128 stands for zero in the data rows.
Some points, one per row:
[157 195  93 164 169 106  70 126  75  73 133 150 145 145  74  61 161  88
 176 164 122 147 154 102 122 107]
[186 184 150 121 128 142 127 131  87 191 100 161 144 118 154  87 167  72
 177 155 191 108 100 103  85  77]
[ 86 127 177 182 189 117  89 107  82  83 196 152 109  71 109  63 100  68
 120  70 139 195 197 156 145  81]
[189 181 124 111 122 148  63 168  85  86 118 196 184  69 177  97 194 127
 177 102  59 157 182  65 175 105]
[115 132  81 180 114 109 155 122 143 192 104 106 149 178 168  72  82  85
 166 175 169 112 109 106 130 145]
[ 99 168 189 136 166 119 168 188 179  97 132 112 102 163 166 177 116 128
 145  67 189  80 178 169  63  74]
[182 124 152  74 187 184 118  86  64 107 104 127  92  97 162 182 184 118
 180 151 117  74 175  66 118 191]
[155  91  77 134  95 159 151 137 130  95 182 176 111  80  63 167 189 146
 131  94  60 136 180  77 196  60]
[ 71  76  92 193 117  95 106  72 167 181 127  81 129  67 161 177 159  64
 180 117 129 168 155 162 155 106]
[ 60  60 196 190 126 190 196 114 191  63 126  60  63 129 194 197  63 186
  63  72 197  95 195 157  59 164]
[ 86 139  90  90 144 128 125 122 154 151  85 129 114 166 135 113 143 120
 127  90 159 109 126  79 158 148]
[159  65 101 148 150 155 166 160 164 119 168 191 141 182 102 121 192  89
  82  77  70 172 168 136 184  70]
[183 131 136 184 194 145  72 166 173 161 165 111  65 129 129 110 118 182
  76 125 138  91 151 188  82 117]
[186  64 195 111 125 191 138 124 135  74 193  68  60  79 122 172 127  81
  95  59 196 113 145 132  71 135]
[ 60  97 180 196 150  86  64  90 191 176 143  70 100 146 155 120 131 106
 143 163  86 129  67 106 191 106]
[ 83  59 148 138 112 143 158  70 173  62 181  79  61 191 173 158  75 136
  67  61 138 184 161 101 106  62]
[119 157 113 160 106  95 106 134 132 165 147 154 165 112 170 155  79 100
 152 128 173  66  81 120  78 165]
[ 87 129 175 186 157 182  79  71 195 109 191 125  88  74  81 123 176 127
 103 120  99 159 129 176 162  63]
[145 175  90 138  64 104  83  76 148 173  65 151 170 164 161 146  64 142
 175 136 113  69 110  72 165 180]
[156 193 164 115 148 150 175 179  74 132  63 147 159 168  82 122 152 186
  76 154 165 118 147 182  74 178]
[118 105 139 145 136 161 187 169  73 141 141 116 120 184 103 102 129  65
 107 150 189 161  89 151 160 111]
[145 106 175 141 105 160 181 115 165  88 116 156  73 190  94 127  69 172
  73 129 118  81 175 129 173 109]
[159 189 155  69 166 194 115 170 187  88  82  59  84 177 186 193 157 180
 102 124 196  92 146 189  70 197]
Here are 16 more points, each followed by its number:
[152 191 157 105 154 134 176 193  97 155  59  81 187 127 128 141 131 184
  84 173 153  72 145 184  66 195] 0
[ 70 109  69  97 113  73  60  68 172 156 102 134 124 184  96  79 140 129
 184 175  78 121  74  90 195 115] 1
[158 182 188  59 127 197 101 196 144 118  68 194 145 177  71 170 177 176
  88  87 121 120 158 175  90 145] 2
[184 112 117 170 121  79  91  74 100 188 109  67 126  75 176 108  76 115
 193 166 109  67  67 119  90 190] 3
[102 150 113 110  70 131 154  89 175 152  65 143 197 139 158 164 149 132
 123 159 110  84 118 104  87 130] 4
[187 176  64  71 151  75  62  94 114 196 148  75 175  77 188  81 144  83
  93 170  72  79  83  63 164 147] 5
[ 72 129 116 104 188  67 159 147 190 164 176 115 180  88 104 189 173 151
 126 189 143 111  79 153 120  95] 6
[179 102  92  90  65 107 168 154 160 102  73 172  90 185 110 119 169 102
 131 136  87 151  92  81 175 104] 7
[193 155 193  63  82  90  80 189  60  65  97  94 118 136 193 190 128 157
 183  83  68  73 159 173 182 193] 8
[112 122 115 129 100 100 164 152 152 164  86 142 164 115 111 131  90 120
 137 168 177 102 144 118 166 154] 9
[ 62 182 168  82 191 147 113 170 194 139 102 158 174  74 154 160 184 187
 109 177 147 158 127 192 111 166] 10
[161  90 104 100 113  59 122 138 147 179  70  76 191 101 149  69  78  67
 191 191  97  65  71  72 153 179] 11
[115 121 126  72 173 157 118  63  95  98 167 152  67  63 184 133  60  63
 106 142  83 150  94  78 180  83] 12
[173 118  97 144  74 102 137 148 120 168 154 143  95 167 191  91 118  70
 127 118  90 137  85 108 138 177] 13
[122 150 129  88 165 109 186 171  74 131 170 164  94 116  65  75 182 185
 153  65  63 153 116 111 180  79] 14
[ 88  80  68 136 139 159 136 157  93 100 163 193 135 169  61  73 165  74
 161 161 113 197  80  80 166 104] 15
Which of these numbered points is nearest to each point below by angle, seen from the average point of the first points? Its number follows each.
[173 118 100 116  63 116 177 138  77 122 149 118 120 188 175 104  97 111
 114 111 109 152 123  86 128 169] > 13
[118  71 131 168 161 145 195 182 184  85 179 171 179 160  93  85 120 109
 147 105  76 193 159 154 142  99] > 15
[167  87 186 143  73 138 192 111 146  76  89 154  68 173 129  93 121  93
  60  63 124 167 185  95  74  64] > 7
[181  69  95 173 122 127 111 150 123  59 186  71 113 152 183 107 134 103
  72  88 193 161 176 180  67 113] > 13
[ 85 136 123 103  81 156 145  81  81 104 117 136 132 174 164 132  86 159
 168  92  79  89 107  70  92 150] > 4
[178 164 136  79 177  91 103 121  70  87 131 138  74 128 156 182  65 174
 160  71  90  93 170  83 157 126] > 8
[104  70 161  74 131 102 183 173 197  67 138  98 175  60 126 141 174 154
 122 134 130 125 113  98  92  73] > 6
[188 151  62 167  63 122 129  84  67 174 160 192 186 173  66  60 196 144
 190 130 178 132  99  61 117  80] > 15
[141 177  98 159 159  63  97 106 143 142 188 190 186 148 180  59 123  73
 141 160  73 131 165 113 121 108] > 5
[136  63 112 151  80 151 188 163 196  79 139 182 131 197 171 145 136 161
  61 103 142 136 104 134 131  82] > 7
[121 114 106  67 179 110 121  76 184 158 175 182 146  92 120 154 160 170
 115 182 168 188 141 149 188  71] > 6
[150 166 152 161 104 118  68  97  83 185 143  60 148  65 186 144 111 115
 170 127 173  78  90 134 105 149] > 3
[163 164  72  93 157 147 109  91 145  84 180 170 147  68 151 147 152 152
 173  81  88 134 134  68 190 174] > 5
[ 72  78  72 186 134  86 100  88 182 141 136 184  92  70  70 191 191 164
 125 133 159 143  78 127 193  61] > 6
[106 147  83 145  69 153 123 117 136 160  79 132 139 150  87 122 145  95
 129 153 106  97 114 109 115 163] > 4
[154 167  83 120 155  68 128 159 138 143  90 102 182 150 147  84  99 110
 171 157 100 103  81 113  94 119] > 11
[ 67 152 109 164 161  97  74 140 157 177  92  90 142 175 150 153 115 179
 145 194 192  60  88 136 171 192] > 9
[ 75 108  61 197  98 125  66  60 101 189 159 105 166 137 197 101  83  60
 113 191 127 142 133  67 186 133] > 5
[126 113 118 118  86 143 120 116 125 112  79  84 183 138  99 136  83 125
 135 138 166 173 136 112 115 136] > 9
[175 111 171 113 116 169  76 127 117  78 185 131  64  97 189 186 137 163
 150 189 191  76 190 158  65 118] > 8
[147  62  59 191 168  88 178 118 158  60 161 195  62 140 195 194 143 145
  62  67 157 116 196 170  64 177] > 13
[ 77 194  67  91  60 182  81  75  95 136  67 191 196 186  76 112 179 155
 196  97  61  59  59  63 197 159] > 1
[ 74  79 166 194 184  97  78  74  90  76 175 130 185  76  97 181 139 182
 106  85 118 147 194 159 120  92] > 6
[ 74 142 141 154 186 111 141 144 170 177 134 129 105  70  83 147 168 169
  74 143 181 173 113 172 167 113] > 6
[ 88 161  87 126 180 122 131 143 131 184  93 134 162  72  80 173 151 173
  86 182 137 135  83 146 185 156] > 6
[134 107 122 119 130  92 171  98 140 162 113  97 160 189  85  96 103  88
 132 134  95  81  72 164  84 152] > 11
[113  61 191  86 133  81  87 108  97  99 153  86  69 181 190 164 119 123
  83  80 183 106 171 131 110  98] > 8
[166 140 137 108  99 193 182 185 110 153 119 188 189 171  88 161 189 183
  85  83  98 124 172 175 109 191] > 2
[124 186 125 137 109 154  60  67  86 168 194 148  79  90  86  83 150 133
 105  65 141  83 127  64 192 134] > 5
[113 109 111 172 173 186 163  95 183  97 189  87 106 141  68  83 180  71
 102 115  69 191 183 179 109 152] > 15
[ 82  66 151 141 175 114 196 186 166  82  90  66  70 196 113 196 156 175
 146  86 184 182 150 194 157  65] > 6
[105 141  74  86  81  72 102 112 107 182  72  77 154 149 187 102 108  65
 162 137 136  79 160 163 125 189] > 11
[191 128 143 115  76 125 108  96 111 124  71 100  85 143 192 171 130 168
  81 122 125 111 117  82 150 188] > 8
[143  79 147 152 118 146 193 143 145  80 150 169 171 196  86  72 177 109
 110 122  66 190 157 107 161  76] > 15
[166 170  73  98 107  77 147  93 115 121 150 126  76 122 106  74 109  67
 165 158 157  85 181 110 116  95] > 5
[131 189 197  72 135 180 159 194 159 106 111 109 152 141 145 185 150 193
 152 148 174  60 118 190  60 196] > 0
[139 103  86  64  93 136 184 104 186  75  62 184 134 118  79 166 172 159
 143 106  62 154 104 152 136 100] > 7
[ 61 159 189 191 140 137 160 175  84 170  86  78 170  64  67 195 175 184
  74 183 111  76  70  83  79 160] > 0
[140  94  89  80  99  81 166 151 149 125 141 141  97 187 138  92 133  87
 118 107 145 125  97 115 159  85] > 7
[117 146 118 134  65 103 145  99 139 183 101 121 172 136 184 120  79 112
 112 113 158  99  72 118 132 150] > 4
